Each run below is a few steps of one of 5 hidden systems, one row a step.
In the rows, 100 means zero.
j655, seq 1:
126,85,122,107,93,87,81,83,120,100,108,93,111,74,82,137,110,58,67,115,78,131,116,86,103,121,119,89,107,107,110,65
126,87,117,120,89,96,88,81,125,94,109,104,115,55,104,139,115,54,79,110,92,124,119,86,114,103,105,88,116,112,108,77
122,95,111,125,91,105,92,82,124,90,110,121,119,41,118,129,118,61,97,108,104,107,117,82,117,79,90,91,122,116,106,94
112,102,100,125,91,112,101,85,118,88,108,125,117,45,132,112,115,78,120,102,119,90,115,83,118,63,76,89,119,113,104,117
101,113,89,120,97,115,111,97,106,89,104,129,112,62,137,96,109,98,135,94,129,77,105,88,115,60,69,95,116,114,100,131
86,114,84,106,101,119,116,108,92,93,101,120,101,90,132,76,101,122,142,89,133,73,98,100,106,61,71,104,106,105,97,136
77,114,78,92,109,115,118,115,83,97,96,110,94,119,124,69,93,141,137,82,128,67,86,105,99,73,77,107,95,98,92,135
75,112,80,82,107,112,118,118,75,104,92,91,91,149,108,66,87,147,125,88,115,73,82,112,89,92,92,111,85,89,93,125
j852, seq 2 (8 x 32):
118,70,111,115,96,123,84,103,112,97,92,85,139,86,154,144,124,79,111,104,121,94,111,60,105,94,101,85,107,106,114,105
119,78,92,98,99,106,105,116,118,103,96,88,121,84,158,133,114,94,130,113,142,106,115,51,104,91,99,85,133,103,111,104
115,91,84,83,99,84,120,124,114,108,103,100,105,88,140,113,102,109,138,115,150,118,118,53,103,93,98,89,145,99,104,102
112,107,77,71,103,71,133,121,103,108,107,115,82,89,111,90,87,124,131,118,140,124,116,71,100,94,95,101,146,98,96,102
98,122,80,71,104,63,136,119,95,105,114,121,65,94,82,68,77,129,115,109,122,127,109,98,98,97,90,107,136,95,88,97
94,136,84,79,99,68,126,104,90,103,114,128,58,99,54,58,74,120,101,105,94,116,98,126,98,96,95,111,119,94,89,95
84,136,95,95,99,80,110,90,92,97,111,123,68,102,42,59,75,106,79,97,67,106,93,147,99,100,93,110,91,97,87,93
82,126,108,114,98,102,94,78,89,91,108,115,85,105,51,72,91,95,66,88,55,91,86,154,99,100,99,111,67,103,90,96
j578, seq 3 (8 x 32):
114,101,86,91,97,87,123,118,116,101,107,117,98,71,133,102,100,105,137,113,143,112,119,65,110,83,86,90,144,104,101,108
120,89,88,84,96,83,114,121,116,106,101,99,105,81,135,121,103,101,129,118,141,120,118,48,102,94,103,88,140,100,104,98
124,82,97,82,99,82,107,119,115,107,100,82,109,91,128,132,101,94,117,119,133,129,118,51,99,115,115,87,139,96,108,86
123,75,104,80,103,79,97,114,112,108,97,72,105,102,114,136,102,85,94,118,121,136,118,56,92,128,122,88,128,95,108,72
121,74,116,86,99,79,87,107,108,108,97,70,109,107,97,137,105,81,74,118,100,133,111,73,92,139,128,89,109,96,109,60
116,80,120,97,95,88,78,94,109,103,100,71,105,113,80,130,103,73,62,109,73,126,102,94,92,137,132,92,94,98,105,64
107,91,122,109,100,97,76,81,101,102,99,86,110,104,68,120,103,71,53,101,58,115,98,114,93,130,126,99,76,98,104,72
96,99,122,123,94,108,72,72,103,92,100,94,108,100,68,112,108,70,55,94,54,99,94,131,97,111,112,101,62,107,103,82
j517, seq 4 (8 x 32):
97,107,114,94,96,79,93,84,94,104,104,95,80,112,45,92,89,90,56,104,55,119,94,134,91,129,119,105,79,94,93,65
82,117,104,89,107,87,99,93,82,103,101,99,76,132,49,72,85,112,73,92,65,100,84,145,89,119,109,110,72,92,93,85
72,124,92,86,107,100,106,99,74,101,97,100,76,140,68,60,83,132,92,88,84,80,77,145,87,104,96,116,71,91,86,111
70,116,87,93,109,114,114,106,70,101,92,104,91,142,99,58,85,141,122,82,101,69,78,133,90,87,88,116,75,89,91,129
72,111,84,98,107,124,112,115,81,98,92,103,100,125,127,72,97,138,136,84,124,61,84,110,94,74,80,109,85,98,92,140
86,97,88,107,105,130,107,111,93,96,92,104,112,106,152,95,106,124,143,89,136,65,95,88,105,67,78,104,100,101,99,138
105,89,91,115,100,125,102,106,108,94,98,103,124,86,161,116,116,105,141,95,139,78,105,71,110,69,82,91,111,109,108,128
119,82,99,118,93,114,97,98,119,95,103,101,128,67,150,133,122,78,123,105,132,99,114,60,112,86,93,82,121,111,111,112
j578, seq 5 (8 x 32):
100,92,99,63,111,72,107,120,88,116,97,68,83,146,78,98,80,121,86,110,100,129,98,95,81,140,128,109,104,84,103,78
103,109,103,78,105,65,107,102,95,110,105,88,75,120,49,91,80,101,65,107,74,133,101,117,84,141,124,102,99,89,95,66
105,119,110,94,94,68,99,86,106,100,109,113,75,92,36,89,86,83,60,111,58,128,102,133,95,121,113,103,100,101,93,68
102,121,109,119,93,85,93,73,110,89,113,129,83,64,45,90,94,72,64,102,55,113,101,134,106,99,97,103,93,112,95,80
103,119,107,130,86,105,92,69,111,85,112,138,100,47,69,91,104,67,79,93,66,92,100,129,112,74,83,97,93,116,94,96
99,112,105,139,84,121,90,73,114,86,104,134,115,51,106,96,115,72,104,89,85,77,102,115,118,59,75,94,94,118,99,118
99,99,102,132,95,135,96,91,112,86,98,117,126,69,136,105,120,89,127,89,114,68,102,93,114,60,73,90,97,115,101,131
98,91,94,114,99,134,98,108,100,95,89,100,128,95,159,110,118,108,136,92,135,67,99,77,108,72,81,95,101,104,105,134
j425, seq 6 (8 x 32):
128,96,103,87,93,63,106,100,126,103,111,108,93,67,88,128,97,76,89,123,108,147,120,72,101,116,111,91,143,106,107,68
128,91,95,77,101,63,115,116,114,107,104,95,94,86,105,126,95,95,102,126,127,146,121,59,98,118,115,92,148,98,106,73
120,87,90,64,104,76,115,127,105,116,100,79,96,114,117,120,92,113,113,117,135,132,116,58,89,122,121,93,137,93,104,87
104,88,87,63,114,84,115,132,92,115,92,74,91,138,121,104,93,132,119,108,136,118,103,70,89,123,113,101,119,82,103,99
84,94,91,68,116,93,113,131,80,112,91,72,92,155,116,90,88,144,121,98,125,98,91,91,85,113,106,108,99,84,98,109
74,107,86,83,113,106,110,120,71,110,91,83,93,158,104,70,84,147,116,87,109,79,80,116,85,106,102,111,78,85,95,119
70,120,90,98,111,117,107,101,74,99,88,103,86,143,89,62,86,137,112,81,91,66,75,139,87,90,93,119,69,92,89,123
75,125,95,113,101,114,105,91,81,93,102,120,88,111,78,61,90,120,100,80,79,66,79,152,98,78,82,116,66,103,89,124
j425, seq 7 (8 x 32):
124,101,106,116,88,88,100,84,129,90,109,128,104,30,98,120,109,60,91,115,103,120,118,84,118,81,89,87,128,114,108,90
133,89,101,103,93,85,98,97,129,100,105,112,110,50,119,137,112,65,101,120,120,126,123,58,114,97,101,84,142,112,112,82
126,77,101,92,94,87,100,111,122,107,104,86,113,84,131,141,110,84,110,121,133,127,124,47,104,110,112,82,138,98,110,82
117,69,99,77,108,94,100,124,106,112,91,66,115,122,141,134,108,104,113,114,135,120,114,49,95,124,117,91,122,92,112,90
101,71,100,71,111,97,96,128,91,114,88,55,111,149,130,119,100,120,110,105,124,109,100,73,85,135,122,98,98,86,103,91
83,88,99,76,110,104,98,122,77,112,84,60,102,169,106,99,91,136,105,96,105,95,90,99,79,131,122,110,75,82,97,101
76,104,97,82,110,104,103,110,70,108,91,80,88,164,84,75,88,133,97,90,85,84,79,129,82,119,114,113,68,85,92,105
72,121,97,95,106,104,103,94,69,96,101,103,80,139,63,61,83,125,83,85,73,80,75,149,88,105,99,115,64,93,88,110
j517, seq 8, 8 rows:
81,123,92,82,106,78,112,104,79,105,103,108,66,133,53,61,75,127,90,95,81,99,85,138,89,113,105,114,91,87,87,95
71,121,85,77,110,97,117,113,76,105,97,104,75,143,81,57,79,143,113,91,100,83,80,128,89,101,97,116,84,87,90,116
70,113,79,84,112,110,117,118,74,103,89,101,90,140,118,64,83,145,131,90,123,74,84,111,92,87,88,112,88,92,91,131
80,102,83,91,109,121,115,119,85,100,90,97,110,126,143,85,101,140,141,88,138,69,90,91,98,79,84,103,96,97,97,138
96,90,85,102,105,125,104,117,98,97,90,92,120,108,162,105,112,117,144,98,143,76,99,71,105,80,86,95,106,101,104,127
115,78,96,113,95,125,96,107,112,101,93,92,132,85,160,129,118,92,130,101,136,90,109,62,109,82,91,88,112,106,112,117
124,77,108,116,92,110,90,97,125,99,98,89,132,68,141,143,121,71,111,108,120,109,119,58,111,92,100,83,121,109,113,98
130,78,116,115,91,101,88,92,126,97,106,93,122,61,116,147,122,57,86,113,103,123,117,69,108,106,109,85,119,110,112,78
j852, seq 9:
109,96,81,73,106,81,125,129,103,108,104,95,97,106,137,104,95,123,139,111,145,115,114,57,99,96,97,92,140,91,102,104
108,109,77,65,108,60,139,128,100,109,108,105,73,103,102,88,82,132,129,115,136,124,113,75,96,101,97,101,143,93,96,101
99,123,81,67,106,57,134,115,95,106,114,110,60,107,72,70,77,129,106,114,114,131,103,105,91,107,99,107,130,94,91,92
92,132,86,78,100,62,123,98,91,101,111,123,61,105,45,63,76,117,86,105,84,118,99,130,95,108,103,111,115,93,87,83
91,128,106,101,96,79,106,84,91,97,110,117,73,99,39,69,84,100,67,96,61,109,96,145,95,105,101,109,86,99,85,82
89,117,116,121,93,102,83,73,94,90,109,109,91,96,50,87,98,83,60,92,52,93,90,149,97,104,100,107,68,104,93,91
89,100,123,132,94,130,69,69,100,90,98,105,116,94,78,106,107,72,69,86,56,77,90,138,105,97,102,98,54,106,99,95
96,85,123,135,96,140,65,78,105,88,88,89,133,93,114,123,120,68,83,84,74,70,90,113,107,95,101,95,60,108,105,107
j655, seq 10:
91,89,116,99,102,103,78,95,89,105,96,71,104,136,72,110,96,95,61,95,65,101,86,123,88,132,129,103,64,95,99,78
103,91,123,106,101,99,74,83,101,101,99,86,104,113,63,118,103,76,55,99,61,110,95,120,90,130,125,98,72,99,104,72
113,95,123,118,90,96,78,75,110,96,109,99,106,84,66,120,108,61,55,104,57,115,104,113,100,117,121,94,88,107,105,73
118,103,118,124,88,98,84,72,118,91,109,114,106,58,74,122,109,53,71,108,68,114,108,108,108,99,107,92,99,112,109,80
116,105,109,125,87,99,91,73,121,90,111,129,107,41,89,115,109,56,85,107,83,110,111,103,113,81,89,89,111,115,105,89
113,112,99,122,88,101,101,76,119,86,111,140,105,35,103,101,108,73,104,103,105,101,112,100,118,65,75,96,122,120,103,107
103,119,91,114,91,101,115,91,112,87,108,141,99,50,115,91,104,92,120,100,118,92,110,97,118,57,71,97,124,113,101,119
94,123,83,107,96,103,125,104,102,91,109,133,92,73,119,74,94,117,138,95,129,83,99,100,107,57,70,102,119,108,95,134

Name the system that made each run.
seq 11:
117,80,103,70,107,72,100,116,103,113,98,67,97,122,96,126,93,100,86,114,110,138,110,73,89,139,127,97,118,91,107,69
108,92,97,64,110,74,107,124,92,112,98,70,85,140,89,106,86,118,91,108,111,130,101,85,85,136,125,105,111,86,104,79
92,102,91,63,112,77,112,119,83,114,96,81,78,150,83,85,78,131,99,105,106,113,96,104,81,128,116,109,102,83,100,90
83,117,86,68,111,84,117,119,80,108,97,96,73,144,73,64,77,140,105,99,98,101,86,122,88,113,106,112,93,84,92,102
74,128,82,84,107,90,121,109,78,101,101,113,70,126,72,53,77,136,110,93,96,90,84,132,90,100,92,114,91,91,87,111
 => j425
seq 12:
86,104,77,82,110,105,120,127,89,103,93,97,97,122,136,84,93,140,144,95,146,82,95,82,97,82,86,104,114,95,97,129
88,106,81,65,111,91,126,128,81,109,95,95,80,132,115,74,83,147,132,96,133,94,94,93,89,100,94,109,109,88,93,117
88,110,84,63,114,79,125,125,76,113,98,92,73,140,85,68,76,143,114,102,115,110,91,106,87,116,107,113,104,83,93,99
87,112,92,70,108,74,117,113,82,114,103,92,70,138,58,73,73,128,87,105,86,116,91,124,85,127,116,112,95,85,91,86
93,112,104,85,104,77,99,97,90,106,102,93,76,128,47,87,84,106,64,100,65,116,92,134,87,129,119,106,82,89,92,76
 => j852
seq 13, 5 rows:
112,82,91,67,111,88,110,128,100,111,92,69,99,128,130,117,99,119,114,114,138,121,108,59,91,126,117,97,125,89,107,92
115,79,98,66,110,71,106,124,97,115,96,66,91,129,98,118,91,112,96,115,115,134,104,71,85,141,129,100,121,85,105,74
111,93,109,74,104,67,102,109,99,112,102,77,86,126,67,115,88,99,70,115,87,138,107,93,83,142,133,100,105,89,102,61
109,100,111,91,95,73,97,91,103,105,109,93,87,102,49,108,90,84,57,112,69,135,104,115,91,137,129,96,98,94,99,60
105,111,121,111,93,83,87,77,105,97,111,110,90,80,44,102,96,67,52,103,54,119,100,130,102,116,113,99,87,106,97,70
 => j578
seq 14, 5 rows:
96,110,103,135,91,122,93,78,111,81,107,131,115,52,116,96,114,79,112,87,98,75,102,110,116,58,68,93,97,119,98,123
99,101,97,126,94,132,100,93,110,89,97,117,124,70,148,104,118,96,133,90,121,70,101,90,115,57,73,94,99,116,101,135
96,89,90,110,106,128,100,116,100,98,91,97,124,106,162,109,112,116,142,93,139,71,100,72,105,75,84,98,104,102,107,135
97,84,89,85,107,116,106,129,91,104,86,77,113,132,158,109,104,128,141,97,148,85,99,60,94,99,100,98,105,94,105,122
100,81,92,67,109,96,111,133,90,112,88,66,105,147,132,109,96,134,128,104,139,106,100,68,90,120,114,102,111,86,103,104
 => j578
seq 15 (5 x 32):
104,119,76,64,105,57,137,121,95,107,112,114,66,99,84,73,79,130,116,113,124,128,107,93,95,100,97,106,139,97,92,93
93,130,85,76,102,60,127,104,91,103,114,125,57,103,56,61,74,118,98,107,97,123,98,123,96,104,100,111,119,95,87,92
89,132,99,93,97,74,112,88,91,102,112,123,66,100,40,60,79,104,76,98,72,111,93,142,98,106,101,111,95,97,85,84
85,123,112,110,96,95,95,77,92,95,108,117,83,98,48,74,93,92,63,93,54,97,89,151,99,101,101,110,72,101,90,89
89,106,118,125,94,120,79,70,91,87,99,108,103,99,66,94,106,80,67,85,53,79,83,142,102,99,101,100,57,108,100,98
 => j852
seq 16:
121,94,118,99,91,78,86,86,114,102,104,94,99,83,65,127,101,64,60,116,71,135,110,96,96,130,128,91,104,101,107,57
107,104,115,96,99,75,89,86,105,105,107,95,86,103,47,103,92,81,55,106,57,127,99,121,95,133,125,101,91,97,97,62
92,114,106,92,102,82,98,92,86,103,103,98,75,124,43,81,83,102,62,99,62,114,89,139,87,126,117,106,79,92,89,77
77,116,100,85,107,92,105,101,77,100,97,99,74,141,59,63,78,126,84,92,72,95,80,145,86,114,103,116,75,90,87,99
72,119,89,89,108,105,112,108,71,102,95,101,81,144,83,57,83,138,106,84,92,74,79,139,91,95,95,120,72,92,88,123
 => j517
seq 17 (5 x 32):
90,87,96,106,103,137,99,114,89,95,87,83,125,126,156,108,113,123,135,88,132,66,91,83,97,85,94,99,84,98,101,131
85,84,90,88,111,117,106,128,82,104,87,70,111,152,146,100,103,137,133,93,138,79,89,80,89,105,102,104,94,90,101,121
89,87,93,66,115,98,110,132,84,113,89,66,92,155,123,98,90,141,118,100,129,101,92,82,82,121,114,108,99,85,98,102
95,99,91,60,114,77,114,124,83,114,95,71,83,150,87,90,80,131,99,106,114,120,98,93,82,134,119,108,105,81,100,86
102,109,93,68,109,63,116,113,88,114,103,90,72,129,56,87,79,116,81,111,92,129,100,109,82,135,123,106,108,85,94,77
 => j578
seq 18:
84,107,84,67,115,92,120,128,80,108,96,90,83,145,106,72,82,148,124,96,123,94,92,99,87,106,99,109,104,88,92,113
86,97,83,76,112,109,116,131,83,111,90,84,99,142,134,85,92,144,134,95,139,84,91,88,89,98,98,108,102,91,97,122
91,82,87,86,110,122,107,125,91,102,87,76,115,136,154,103,105,132,135,93,139,80,96,74,92,97,97,100,100,95,100,123
101,76,98,102,104,124,95,117,101,103,89,75,127,117,161,125,114,111,132,101,137,82,102,59,98,96,99,93,101,101,108,118
115,73,106,110,99,124,85,102,110,97,92,78,136,96,154,144,121,87,116,101,125,92,111,60,104,100,105,90,103,103,114,108
 => j517
seq 19:
86,85,98,77,111,105,94,120,80,114,88,59,101,172,108,101,98,128,100,95,102,94,88,98,82,131,122,107,75,83,96,99
77,102,102,84,108,107,98,109,73,108,93,76,92,168,81,81,85,129,93,90,83,85,80,128,80,121,114,114,64,86,96,100
74,116,100,96,107,100,99,95,74,99,97,100,81,138,61,63,81,124,82,87,68,84,78,152,89,109,101,115,62,94,88,105
80,134,98,107,97,98,106,85,85,93,112,124,77,104,51,58,87,106,84,87,63,90,86,155,96,90,95,114,77,101,84,105
92,133,95,116,93,93,108,77,103,87,113,147,77,64,58,65,89,90,88,93,71,95,95,138,110,76,78,108,97,109,90,105
 => j425
seq 20, 5 rows:
88,113,80,85,105,100,129,123,88,100,97,110,89,111,127,74,89,140,144,96,141,84,97,91,100,77,77,104,119,95,95,130
84,116,82,73,112,92,131,125,79,106,97,106,80,128,106,65,82,147,129,96,130,93,90,103,96,95,89,107,109,91,94,121
82,118,82,73,112,81,123,119,77,109,99,101,71,142,80,62,75,141,113,99,111,100,88,117,88,108,101,114,100,87,91,105
84,116,94,74,108,84,111,111,76,106,100,97,71,145,59,65,79,129,88,96,82,99,84,131,83,121,110,113,87,87,91,94
85,109,104,86,104,87,93,95,83,105,98,91,80,137,52,80,84,112,68,95,66,105,83,136,87,129,112,111,74,91,90,80
 => j852
seq 21 (5 x 32):
72,118,93,91,110,102,104,106,71,101,96,102,77,143,73,62,80,132,99,86,83,78,77,140,87,104,97,119,69,89,90,112
69,118,85,90,111,115,113,108,72,100,90,104,90,143,102,61,86,144,125,84,105,65,78,129,91,86,86,115,73,94,90,131
75,108,85,100,108,127,108,113,83,96,92,103,108,128,138,71,98,138,137,82,128,60,86,110,99,74,78,111,86,98,97,139
90,93,87,111,104,131,108,112,96,92,90,104,116,102,152,97,108,123,141,91,137,66,92,83,103,68,77,99,101,103,103,135
109,89,93,115,100,127,99,106,108,96,93,103,128,84,160,116,114,98,136,99,135,81,108,66,107,72,85,92,112,108,105,125
 => j517
seq 22 (5 x 32):
115,97,111,132,90,115,88,79,119,89,106,118,121,46,120,125,117,64,99,102,99,95,110,88,117,75,86,89,106,118,106,104
123,100,112,125,89,100,90,76,121,90,111,121,108,42,97,122,108,56,85,108,91,112,114,94,112,86,90,91,115,117,102,91
122,108,108,111,87,83,92,75,121,94,111,126,96,45,71,111,98,58,72,110,79,124,112,102,114,95,98,91,118,113,103,76
117,113,105,98,94,71,105,81,114,100,114,125,78,63,54,97,91,73,71,113,75,131,112,116,105,105,103,96,120,106,99,72
104,121,95,88,96,64,112,89,102,100,115,121,70,84,43,78,81,92,74,109,75,126,102,123,99,113,103,105,117,99,95,74
 => j517
seq 23:
76,107,81,92,107,119,116,117,80,98,91,102,101,127,138,76,96,141,141,85,135,68,86,101,95,76,81,110,95,96,91,138
92,93,85,102,106,126,106,119,98,98,88,100,116,111,159,99,107,125,146,93,144,72,97,79,101,73,84,103,108,99,100,137
108,83,95,109,99,122,102,110,112,101,94,94,129,88,160,121,116,101,137,103,141,85,108,65,106,79,91,90,112,106,109,128
121,77,102,112,92,116,94,102,123,99,100,93,127,70,147,138,120,79,116,108,126,104,115,55,110,89,99,86,121,109,112,107
128,80,113,112,91,103,85,93,127,98,106,89,126,59,122,146,121,62,94,114,111,125,119,63,109,103,107,83,121,110,111,82
 => j517
